(in the rows, 128 means zero)
One turn moves each row of this set onto another row. After a few examples, where does it send each row asked below?
K863: [108 124  91 123 147 131 130 158 119 142 108 137 129 135 129 114  94 130
 136 146 102 124 133 164 126 127 147 130 114 157 118 147 157 113 124 147]
K621: [103 117 134 133  86 132 152 135  92 157 109 152 109 140 127 114 121 136
 131 123 111 117 130 153 116 137 135 122 151 155 108 162 123 129 113 144]
K380: [ 97 128  89 141 129 135 133 155  98 151 103 140 133 137 121 111  96 113
 130 134 105 135 137 163 115 121 136 130 131 158 110 157 150 127 111 140]
K817: [ 99 106 126 120 101 137 130 135 123 125 121 138 127 132 134  98 122 161
 136 135 106 109 106 149 109 110 125 106 131 182 130 145 141 145 110 160]
K133: [109 140 108 130 130 137 133 124 123 132 134 152 125 137 122 105 134 126
 161 155 120 112 139 150 103 134 133 122 123 183 137 133 156 125 147 144]
K870: [121 161 133 150 122 123 146 146 105 152  91 144 123 119 123 100 109 138
 117 154 101 129 116 162 125 131 142 110 135 147 109 146 168 113 112 131]
K983: [112 149 102 140 132 130 123 123 107 137 119 154 129 153 120  84 134 118
 157 136 108 125 138 156 111 138 137 120 133 166 143 143 169 116 135 131]
K188: [100 124 148 130  91 132 159 138 105 148 113 149 118 132 115 105 120 138
 148 133 100 107 120 169 110 146 146 110 141 148 111 158 140 149 114 134]
K616: [106 124 124 117 103 129 139 119  98 119 125 143 115 128 137  94 128 161
 138 133 110 100 110 145 102 108 132 103 136 182 131 146 140 141 114 157]
K846: [135 155 123 140 127 124 129 135 107 142 123 134 130 133 155 112 133 145
 118 156 116 104 117 143 106 143 141 119 138 165 131 131 146 117 148 147]
K466: [114 110 133 131 100 149 148 137 101 144 114 156 113 134 119 109 128 147
 137 122 117 106 125 177 124 148 124 114 137 141 103 162 137 136 108 147]
K837: [121 124 106 112 147 136 131 147 131 138 118 142 129 131 135 125 101 153
 134 154 112 126 122 155 119 134 139 134 121 165 123 139 138 121 144 156]
K151: [112 117 129 126 100 135 139 121 111 119 122 134 119 131 145 101 116 170
 121 134 109 111 109 150 110 123 135 105 131 185 125 137 137 137 102 158]
K777: [134 155 125 145 134 121 124 140 104 148  98 139 127 128 148  98 125 140
 117 152 114 118 112 145 122 137 150 114 136 150 118 140 163 100 128 134]
K660: [121 154 101 143 126 137 127 126  96 147 115 151 118 144 113  77 132 130
 145 119 110 130 127 166 124 141 120 113 140 149 121 156 166 128 127 127]

K616 moves to K151
K863 moves to K983
K133 moves to K846
And these:
K466 moves to K188
K870 moves to K380

One turn moves each row of this set onto another row. After a few examples, where does it send each row asked below?
K465: [129 162 132 116 148 142 136 142 127 130 146 117 131 112 137 126 141 112
 123 126 120]
K827: [141 123 130 134 144 124 144 146 113 135 142 113 130 141 127 110 129 132
 166 118 115]
K251: [105 123 137 114 156 128 132 138 133 112 142 116 156 131 115 113 134 139
 167 133 136]
K879: [115 114 132 112 141 125 153 153 124 126 156 110 128 117 146 111 131 107
 160 136 144]
K468: [106 125 132 128 153 133 119 129 105 119 142 116 134 128 134 104 133 138
 152 157 143]
K580: [111 146 121 125 130 144 117 140 107 141 139 113 119 132 146 102 136 121
 137 140 144]
K421: [113 122 133 124 139 136 152 134 109 116 145 116 149 145 126 136 147 130
 162 148 151]
K150: [138 136 135 123 111 141 144 143 107 128 144 121 112 112 110 108 139 124
 121 127 137]
K390: [121 129 124 143 116 132 122 133 130 139 127 115 125 119 124 127 131 128
 171 132 135]
K865: [110 145 121 131 129 137 125 143 120 132 130 111 131 117 147 122 141  98
 127 107 141]
K920: [138 140 136 102 154 145 126 141 109 131 141 112 124 119 147 112 136 126
 126 137 131]
K814: [122 127 109 123 119 124 138 131 109 133 118 116 116 142 104 121 125 120
 133 109 143]
K714: [130 128 143 132 112 134 139 145 142 135 140 129 134 104 117 124 138 125
 136 107 128]
K598: [108 148 122 130 148 131 153 143 129 122 148 127 147 107 121 129 140 117
 113 128 123]
K842: [114 134 138 120 146 133 167 129 134 120 132 109 146 142 123 135 138 135
 150 123 159]
K519: [110 132 128 126 154 114 159 123 123 133 116 118 157 124 122 106 138 122
 121 141 126]
K975: [102 143 145 118 117 118 132 125 115 125 118 107 135 118 139 121 120 121
 118 110 141]
K739: [117 119 110 147 126 119 127 124 107 128 117 118 117 120 125 135 128 122
 142 126 139]
K169: [128 121 133 127 126 124 139 130 125 121 126 110 136 135  99 116 130 109
 154  96 140]
K564: [119 108 133 109 135 135 129 144 117 112 155 110 118 116 142 132 130 113
 125 145 142]
K903: [ 99 125 116 118 142 127 159 154 128 129 150 131 155 122 115 111 134 136
 118 129 132]
K796: [110 130 124 109 145 123 173 144 121 141 133 117 138 128 127  93 132 120
 147 143 142]
K269: [122 105 136 138 140 125 147 132 128 128 123 135 139 105 117 137 129 143
 128 121 129]
K952: [141 121 134 143 140 123 141 134  90 113 145 111 120 115 125 110 137 117
 139 129 126]
K764: [119 138 136 122 138 123 127 127 143 133 128 113 158 133 126 124 140 118
 117 126 111]
K666: [125 125 133 125 119 147 135 129 121 132 123 114 124 121  99 114 129 138
 159 146 150]
K999: [105 132 119 114 141 134 146 140 119 113 117 116 142 112 120 134 139 111
 111 107 147]
K963: [129 114 123 120 143 132 154 142 116 142 123 128 128 139 112 120 122 156
 139 130 126]
K875: [108 143 142 115 135 126 159 124 132 124 117 105 136 129 127 127 124 133
 124 109 156]
K44: [110 106 127 111 147 125 143 156 125 131 153 123 158 128 135  98 131 139
 140 123 134]
K677: [104 139 140 117 104 124 116 135  98 128 135 114 139 127 142 119 128 116
 137 129 130]
K703: [129 108 137 107 158 131 127 144 108 126 145 114 142 120 151 101 132 135
 138 132 136]
K419: [108 127 133 118 116 134 128 138  92 124 146 119 143 141 133 126 140 123
 154 152 137]
K346: [126 111 142 133 136 133 140 119 114 109 122 111 137 115  95 117 131 122
 151 127 150]
K982: [124 129 132 102 124 141 117 139 134 128 144 111 130 135 128 132 134 122
 109 137 125]
K524: [105 131 125  94 143 136 150 146 134 115 126 119 151 131  99 122 134 134
 137 117 144]

K920 moves to K703
K419 moves to K421
K999 moves to K865
And these:
K827 moves to K963
K814 moves to K739
K879 moves to K796

One turn moves each row of this set onto another row. After a few examples, where does it send each row asked below?
K732: [134 137  94 130 130 129  97 129 141 117 136 147 120 152 141 121 127 126]
K943: [114 127 123 141 143 122 103 128 144 141 127 140 130 119 103 131 131 124]
K345: [132 138 114 155 142 134  89 133 112 139 132 136 120 140 128 116 122 117]
K249: [120 141 122 141 118  96 114 136 132 137 117 121 129 138 131 130 133 102]
K806: [135 140 106 121 131 113 144 124 113 118 132 105 116 134 120 121 108 130]
K984: [118 108 132 121 142 119 128 132 134 148 124 145 111 134 136 121 125 134]
K309: [138 136 106 141 131 124 144 119 139 129 151 134 136 132 110 100 130 135]
K74: [133 133  94 114 134 122 132 104 118 130 139 127 102 141 126 123 147 128]
K143: [133 129 151 151 126 127 119 132 122 127 130 126 134 146 115 132 144 134]
K576: [131 139 122 157 133 122 155 113 136 128 131 124 108 128 122 130 120 109]
K704: [ 99 127  93 139 137 119 122 115 126 120 142 129 124 131 148 111 134 124]
K794: [112 130 121 139 130 142 109 115 132 119 127 125  95 131 134 129 117 145]
K671: [124 119 118 119 128 140 118 109 135 107 141 151 132 144 120 117 140 109]
K998: [132 151 103 145 104 142 117 136 122 127 140 123 124 149 141 122 130 111]
K532: [136 151 115 140 130 115 121  86 120 132 122 132 132 129 122 134 126 112]
K99: [141 130 136 134 128 124 145 143 122 118 120 135 132 111 129 127 134 122]
K582: [130 132 101 129 131 127 139 127 120 135 123 132 144 136 140 135  98 112]
K385: [152 150 126 118 127 118 116 101 129 132 127 123 112 130 122 131 113 136]
K622: [125 115 136 121 124 125 122 140 123 132 129 133 131 143 123  97 134 140]
K940: [117 138 106 144 125 151 123 139 127 121 154 121 123 125 126 110 131 105]
K75: [122 132 146 130 148 131 115 120 117 142 153 116 116 143 124 135 119 119]

K943 moves to K704
K532 moves to K984
And these:
K998 moves to K385
K143 moves to K732
K345 moves to K74
K582 moves to K75
K249 moves to K794

One turn moves each row of this set onto another row. After a few examples, where does it send each row asked below?
K559: [126 127 108 114 133 121 120 109 134 142 146 132]
K442: [122 129  99 130 137 134 146 142 110 159 132 142]
K536: [133 109 122 155 150 133 131 139 114 145 133 118]
K287: [154 117 107 136 138 114 127 136 117 155 115 137]
K241: [139 139 118 114 118 116 154 155 120 137 132 116]
K528: [136 136 131 119 122 130 132 131 115 122 134  96]
K908: [127 108 102 137 135 110 133 124  99 137 131 125]
K239: [147 138 103 122 146 131 146 124 113 143 128  98]
K926: [122 127 136 121 133 136 136 104 124 153 145 121]
K303: [136 153 118 129 147 134 141 141 134 161 120 119]
K543: [147 138 138 115 133 118 129 108 119 134 133 134]
K276: [120 118 109 130 128 155 130 129 122 141 115 123]
K893: [137 129 120 111 119 112 146 123 130 117 128 123]
K663: [112 140 113 153 132 132 136 137 120 154 136 112]
K667: [153 131 129 140 127 137 144 117 133 129 126 128]
K72: [128 129 129 144 133 125 130 133 118 163 101 128]
K834: [113 109 135 123 128 126 146 119 134 135 119 119]
K475: [108 144 116 121 137 119 125 135 112 128 143 108]
K359: [142 124 131 118 131 116 133 151 119 119 114 120]
K896: [131 116 144 109 145 133 134 148 119 143 131 132]
K181: [127 131 137 122 126 115 110 135 104 145 136 109]
K597: [127 150 111 124 146 108 133 118 102 136 124 131]
K729: [121 121 108 144 133 122 127 153 128 130 118 131]
K38: [160 130 115 111 133 122 150 116 124 146 123 129]
K231: [124 120  98 133 145 106 138 140 136 156 122 116]
K809: [134 121 137 133 149  98 142 142 122 156 133 127]
K901: [133 119 121 134 132 127 141 130 124 180 136 126]
K694: [131 139 128  98 132 129 130 128 122 143 152 118]

K597 moves to K896
K809 moves to K303
K559 moves to K181
And these:
K694 moves to K528
K926 moves to K475
K287 moves to K901
K72 moves to K442

One turn moves each row of this set onto another row. After a few examples, where does it send each row asked below?
K924: [105 111 149 141 130 114 138 120 127 121 135 142 139 114 118]
K545: [127 121 115 135 140 112 119 145 134 130 111 145 145 109 107]
K932: [114 112 142 166 123 132 138 108 127 143 106 125 138 146 136]
K391: [125 127 127 165 131 139 140 117 131 137 116 122 123 150 121]
K972: [149 114 119 167 123 124 115 130 120 151 101 127 154 124 140]
K954: [126 129 128 162 122 133 104 128 130 144 102 138 135 152 116]
K311: [154 110 126 146 112 113 113 114 112 145 122 138 155 121 123]
K586: [132 113 135 157 150 122 134 153 151 129 130 124 142 127 120]
K913: [147 114 129 148 113 118 123 129 116 127 117 109 151 121 109]
K305: [121 106 137 143 137 125 138 142 135 137 128 133 170 112 136]
K218: [154 129 114 158 140 127 121 125 116 157 107 135 149 119 133]
K347: [ 97 106 147 131 123 115 126 127 129 127 121 139 136 126 117]
K641: [144 127 126 153 118 119 129 132 113 122 113 110 147 116 113]
K652: [146 125 113 163 137 122 124 137 115 157 103 128 143 114 136]
K462: [125 129 139 159 121 129 104 125 122 144  98 137 133 148 112]
K247: [122 105 140 138 141 118 144 144 126 131 124 143 167 119 131]
K753: [119 117 143 171 127 121 144 114 130 164 120 139 138 144 129]
K464: [112 110 140 134 122 115 114 117 111 150 135 145 131 117 133]
K638: [126 129 127 161 144 141 134 124 137 134 111 128 129 154 123]
K97: [128 119 142 165 131 127 138 105 124 147 118 131 130 148 144]
K819: [103 110 146 147 123 111 138 115 135 126 122 143 136 123 105]
K29: [115 108 141 131 124 114 120 113 118 149 137 150 135 118 134]
K767: [146 127 109 168 130 123 122 128 118 160 114 125 135 116 130]
K61: [157 117 127 147 112 112 112 118 111 148 122 138 147 121 125]
K726: [160 125 116 159 133 118 113 128 123 150 111 132 145 129 140]
K803: [123 127 148 167 132 130 146 112 118 155 118 130 133 139 135]
K79: [104 102 137 158 145 135 110 120 129 141 118 145 128 115 134]
K76: [131 111 121 142 138 115 112 156 136 125 112 129 145 109 118]
K890: [106  98 139 158 151 123 118 110 134 148 116 139 130 118 132]
K290: [137 118 132 148 150 121 138 152 148 126 130 124 139 126 118]
K157: [157 112 121 150 115 119 125 124 110 150 121 141 158 125 128]
K401: [138 122 122 142 144 114 116 141 141 128 121 144 146 108 103]
K117: [120 103 140 142 138 124 141 149 134 135 131 132 164 122 134]
K657: [107 113 151 134 127 110 133 120 133 125 136 143 132 131 124]
K542: [129 128 130 167 143 138 133 121 142 138 115 131 124 151 126]
K611: [123 138 132 165 118 123 104 126 131 152 103 138 136 144 121]
K213: [152 127 119 163 137 119 111 121 117 158 102 126 141 124 129]
K778: [108 117 156 144 125 111 134 121 132 131 134 144 133 121 108]
K688: [111 102 141 141 133 112 143 117 128 129 130 143 133 121 103]
K149: [135 104 124 153 154 120 130 149 148 133 129 128 138 117 116]
K198: [135 126 112 139 135 116 126 152 127 129 120 148 145 116 107]
K455: [145 120 133 147 118 120 129 128 118 132 110 104 156 123 110]
K54: [137 131 121 138 135 110 118 148 139 126 120 132 153 113 109]
K762: [105  98 133 152 143 132 113 113 125 148 121 139 128 118 137]
K156: [140 119 123 135 140 107 115 146 140 121 126 134 140 113 116]
K21: [118 118 149 170 137 129 138 112 122 151 114 142 135 144 138]
K144: [122 120 147 175 121 122 146 116 122 155 112 132 139 137 135]
K83: [107 112 140 134 119 113 114 122 123 152 136 151 130 124 123]

K778 moves to K803
K913 moves to K117
And these:
K213 moves to K54
K657 moves to K97
K819 moves to K144
K753 moves to K767
K638 moves to K311
K149 moves to K83
K542 moves to K61
K611 moves to K641
K76 moves to K347
K305 moves to K79

